(in the rows, 128 means zero)
Where one turn sends some rows of the set: a few examples, then the rows asked:
nipod: [129 120 135 119 153  90 153 157 110 106 116 128  78 150  98  93 129 106
  99 129 121 160 116 116 116 120 100 124 161 146 121 100 110 122  80 137
 108 127 119 124 126 119 136 136 125 100  99 116 131 142 148]
Mazu: [116 143 139  84 151 116 145  90 130 115 140 110 160 126 116 143 141 111
 123 147  96 118 116 122 134 116 107 100 140 145 140  59 109 103 131 135
 150 144 157 144  81 130 130 126 110 137 135 118 150 140 150]
Fefi: [119 142 125 123 136 136 100 190 139 120 104 124 143 117 150 160 106 150
 112  98 124 127 117 175  94 130 124 122 126 150 119 119 142 121 141 114
  96 134 132 125 120 126 151 120 133 109 150 150 113 172 133]
netif: [113 124 126 146 133  99 171 162 116 122 106 117  67 148 117 101 140  99
 118 119 142  92 162 126 133 124 123 127 113 149 168 137 101 132  93 131
 146 114 111 123 113 127 146 140 117 134 111 118 156 129 115]
mipud: [149 108 109 116 162 116 143 160 142 124  97 148  69 157  95  87 133 128
 100 132 113 137 114 121 126 114 118 139 160 134 138 133 125 143 111 111
  91 117 149 115 123 129 125 147 132 106 108 124 113 160 103]
guzot: [119  91 123 148 128 153 127  78 143 144 127 147 133 138 132 123 132 130
 137  99 143 122 154 139 141 139 140 117  93 106 110 154 128 165 152 109
 160 110 141 128 142 172 152 123 137 146 148 132 143 140  97]
ruve: [130 149 157 127 116  96 121 153 101 104 156 120 109 111 115  98 152 104
 109 108 150 113 163 107 164 109 122 147 139 108 143 106 114 128 116 165
 116 132 152  91 130 120 104 134 119 128 102 128 124 126 135]
tefo: [135 131 143 123 116  97 106 136 118 133 138 134 114 114 108  92 128 138
 114 117 123 114 155  95 149 118 132 170 141 113 155 161 133 122 123 141
 100 130 149  55 133 142  95 158 125 126 119 137 124 141 122]
gabin: [134 120 138  92 121 142 137 152 104 103 138 177  88 113 134 132 131 122
 104 110 102 103 155  98 147  82 124 132 140  95 135 138 125 139 131 109
 134  94 118 136 115 113 108 156 147 109 107 138 128 131 104]
Bito: [110  96 108 132 127 127 150  72 145 151 140 130 157 130 132 121 127 124
 148 105 130 106 138 110 140 127 128 116  88 115 125 143 123 136 164 111
 187 136 158 111 128 166 134 121 112 146 152 119 142 117  95]
sug: [125 107 120 144 100  99 155 156 123 143 108 145  90 129 132 102 110 122
 118 106 131  94 135 130 114 115 128 149 115 136 160 175 113 101  94 106
 141  86 104 112 145 125 135 149 112 134 114 130 149 149 123]
Bekan: [105 123 134  96 130  85 155 101 123 142 140  99 159 123 140 127 126 125
 152 128 104 115 120 109 129 118 121 112 110 148 137  93 106  98 151 121
 168 159 141 121 107 140 105 125  81 135 130 100 142  98 160]
suv: [104 141 122 152 138 144 104 120 177 154 118 141 130 109 135 132 152 131
 125 113 131 127 165 146 121 119 122 122 114 108  89 125 106 126 133 131
 111 145 136 101 115 168 139 112 137 137 165 160 111 176 148]
gosu: [139 136 126  89 140 138 151 105 138 117 127  91 155 134 137 129 134  97
 127 137  99 106 125 122 157 123 124 101 106 154 135  80  85 121 141 124
 148 146 183 137 109 127 112 127 101 134 123 113 156 129 137]
tamod: [118 126 110 142 151 116 136 114 189 151 134 125 145 130 121 124 147 116
 132 112 113 119 153 137 120 127 116 110 108 132 102 108  91 108 150 131
 129 172 168  98  99 172 128 120 125 137 160 154 123 162 128]
kor: [103 147 127 135 140 139  84 182 127 128  94 114 117 122 139 136 105 165
 122 119 153 143 130 139  95 143 137 135 127 144 135 141 178 133 131 119
 115 126 108 121 136 149 149 134 143 130 140 144 108 142 142]
pogiz: [117 105 104 113 133 122 147  77 107 144 111 146 155 136  95 141 109 139
 144 142 107 123  83 111  99 145 115 114 142 155 121 135 144 112 152 100
 174 129 126 131 117 119 158 126 117 131 148  89 137 110 104]
dilo: [130 105 124 128 140 143 119  77  99 151  95 165 130 144  83 135 122 156
 157 133 121 136 111 114 110 162 133 118 135 145  94 151 152 128 158  98
 151 129 115 118 132 123 160 133 138 135 127 104 120 117 103]
Vora: [123 147 123  84 114 135 116 119 105 122 124 132 179 100 130 161 104 135
 125 136  94 148  93 124 103 129 103 135 147 126 102  99 137 100 160 116
 116 127 146 126 105  84 114 139 117 114 148 114 140 116 131]
benab: [126 103 152 152 114 164 102 106 122 129 149 147 125 137 126 134 127 117
 122 116 146 135 162 157 124 138 153 113 110 117  91 145 131 162 114 112
 135 101 105 137 148 151 155 125 164 141 133 144 140 149 118]
tufe: [123 144 134 101 113 158 105 133 103 127 112 137 152 106 138 148 100 163
 136 121 126 153 101 129 104 151 115 151 131 119  97 138 156 124 163  99
  99 128 122 120 121  82 113 140 126 110 137 114 129 104 126]
tese: [126  99 128 109 105  80 137 124 127 148 152 201 111 110  92 107 154 120
 128 132 125 135 122 136 128 113 126 147 157 113 122 130 130 115  87 137
 125 113  92 117 110 108 139 158 131 128 125 142 104 144 130]
vopa: [129 141 119 115 136 140 127 179 150 113 119 116 162 120 150 160 110 116
 104 101  95 110 120 164 109 118 113 106 123 153 118  96 107 108 157 118
 107 144 173 135 112 125 132 127 121 113 149 142 139 166 123]
Tevad: [110 115 122  99 119  71 139 121 117 134 131 159 100 128  98  85 152 106
 137 158 142 156 137 101 156 125 140 137 139 123 131 113 126 135  90 169
 142 136 101 102 116 115 133 153 111 135 119 131 126 110 132]
kam: [ 84 141 145 158 112 162  89 135 146 165 109 137 128 114 136 132 138 133
 118 130 149 147 145 142 117 132 131 129 120 106 101 130 138 135  91 126
 116 117 110 106 144 149 142 129 136 137 155 143 114 168 160]
Mut: [133 112 124 108 142  91 156 109 141 123 138  93 146 150 115 125 127 118
 143 140 100 105 112 129 137 156 131 101 117 175 145  93  90 116 145 125
 151 173 163 124 106 146 115 130  99 138 133 107 144 118 145]
nafub: [104 129 129  95 132 109 162 112 130 123 146 115 158 123 140 125 126 113
 126 130 117 107  88 135 123 108 113  99 134 159 150  85 116 108 139 120
 168 140 140 163 106 131 133 111  84 135 138  91 151 119 150]
Vivit: [101 120 150 103 112 122 146 159  77  87 133 150  93 124 140 127 115 111
 100 123 116 106 136  83 157 116 128 110 139 116 154 131 121 144 110 133
 150 116 104 130 143 114 115 154 115 112 109 111 148 110 128]
Sulum: [116 131 134 128 142 163 105 147 112 134 116 128 120 114 135 119 123 154
 139 121 151 147 136 135 120 154 126 149 120 126 105 152 175 163 158 101
  86 142 113 124 129 113 122 148 140 116 117 111 105  88 117]
boze: [133 107 138 153 151 155 108 106 103 138 105 154  99 148  98 135 140 137
 152 137 134 138 152 133 115 156 144 115 122 119  74 128 146 141 150  95
 120 126 103 132 140 117 146 134 153 139  95 129  98 121 109]

guzot moves to dilo
kor moves to kam
And these:
ruve moves to netif
Vora moves to vopa
gosu moves to Mut
tefo moves to sug

